(in the rows, 128 means zero)
One turn or mirror swaps these rows in pairs. Which row does each one swap with?
k_594: [ 99 134  98 109 105  95 119 121 142  92 124 137 104 141 113 124 102]
k_494: [126  96  94 117 108 116 119  89 139 145 158 133 136 159 172 151 103]
k_916: [143 132 122  98  98 110 118 154 142  90 140 151 148 121 150 148 113]
k_474: [ 86 147  83 120 120 118 133 109 125 147 138 142 128 138 160 144 122]
k_47: [131 131 128 104 111 127 105  99 154 100 151 140 147 122 126 139 164]
k_242: [105 122 126  84 108 100  70 114 146 103 138 138 138 148 147 140  93]
k_646: [133 124  85  95 113 103 119 125 175 111 132 146  85 129 139 140 153]
k_204: [142 153 130  88  84 108 103 111 135 132 162 141 112 142 143 109 141]
k_662: [122 145 119  86 120 103 123 132 155 127 106 158 128 136 169 107 114]
k_748: [131 119 108 149 119 117 114 117 186 106 148 115 123 132 192 134 117]
k_965: [117 131 137 108 143  99 113 105 162 118 151 154 144 164 154 116 100]
k_511: [ 99 137  95 112 130  95  76  96 154 108 151 135 126 173 178 128 111]
k_535: [145 115  95 142 101 116 125  90 155 124 153 122 126 132 158 103 148]
k_654: [121 134 137 121 102 100  94 114 136 109  97 151  98 145 131 138 131]
k_205: [151 151 140  81 106 118 114  98 130 116 150 133 132 137 141 135 139]
k_375: [141 116 133 141 104 128 121 101 159 122 143 121 126 136 138 142 163]
k_446: [111 154  89 106 118 125  86 106 170  96 162 132 107 105 146 141 119]
k_829: [103 132  86 120 110 139 123 102 154 123 123 130 128 142 191 112 149]
k_6: [ 98 130 100 131  94 131 130  90 165 109 161 120 131 156 137 116 141]
k_360: [141 132  87  75  82 112  92 120 161 105 143 157  98 137 159 138 117]
k_663: [122 117  95 104 137 112 103 119 152  95 115 122 113 105 154 123 103]
k_632: [135 134  71  88 123  98 130 146 153 113 163 129 133 142 153 138 141]
k_589: [140 138 114  99 107  98 141 155 163  97 157 143 131 141 149 147 105]
k_245: [119 122 132 101 125 113 101 152 135 122 131 144 155 143 135 139 104]
k_349: [111 133 132 138  94 127  95 109 146 104 147 146 155 162 190 142 114]
k_430: [133 123 117 149  97  89 101 115 124 123 161 114  98 148 157 146 108]
k_288: [132 138  99 132 105 103 130 153 177  90 154 149 108 159 170 138 134]
k_96: [111 135 103 102  89 142  95 122 152 139 145 162  94 140 157 137 159]
k_596: [125 125 115 141 103 105  81  90 157 117 156 134 109 182 160 117 143]
k_162: [115 134 118 137  90 138  82 144 169 100 153 133 135 157 173 142 140]
k_893: [153 118 105 102 117  82 121 138 135 121 142 139 111 148 118 128 135]
k_658: [104 146 132 123 103 112 105 102 166 108 157 147 137 179 182 132 102]
k_833: [ 85 125  93 125 140 114 118  92 126 144 135 133 125 137 157 137 115]
k_835: [122 146 106 111  97 125 140 147 141 136 126 138 111 122 186 137 118]
k_547: [153 156 103 120 110 112 114 114 163 144 169 137 145 157 174 126 145]
k_81: [132 129  98 118 103  86 100 107 132 109 109 151  97 133 145  99 112]
k_951: [100 127 112 148 105 100 101 117 120 100 114 148 116 152 150 161 135]
k_956: [117  98 115 123 133 118  94 111 137 138 153 135 107 123 135 158 107]
k_88: [104 108 108 124 137 105 106  73 158 141 135 137 113 161 158 136 129]
k_64: [123 140 132 114 119 130  90  98 166 117 146 121 119 115 184 129  92]
k_712: [118 119  92 114  77 123 124 143 154 118 162 123 144 155 169 154 147]
k_279: [132 139 115 145  95 104 105 111 121 101 139 122  99 158 173 167 123]
k_134: [116 151  80 101 110 127  99 120 170  99 151 137  96 107 149 133 147]
k_726: [143 152 102 121 124  74  83 133 144 117 135 146 110 149 158 142  92]

Swapped with k_535: k_81
Swapped with k_589: k_658
Swapped with k_375: k_654
Swapped with k_6: k_594
Swapped with k_205: k_279

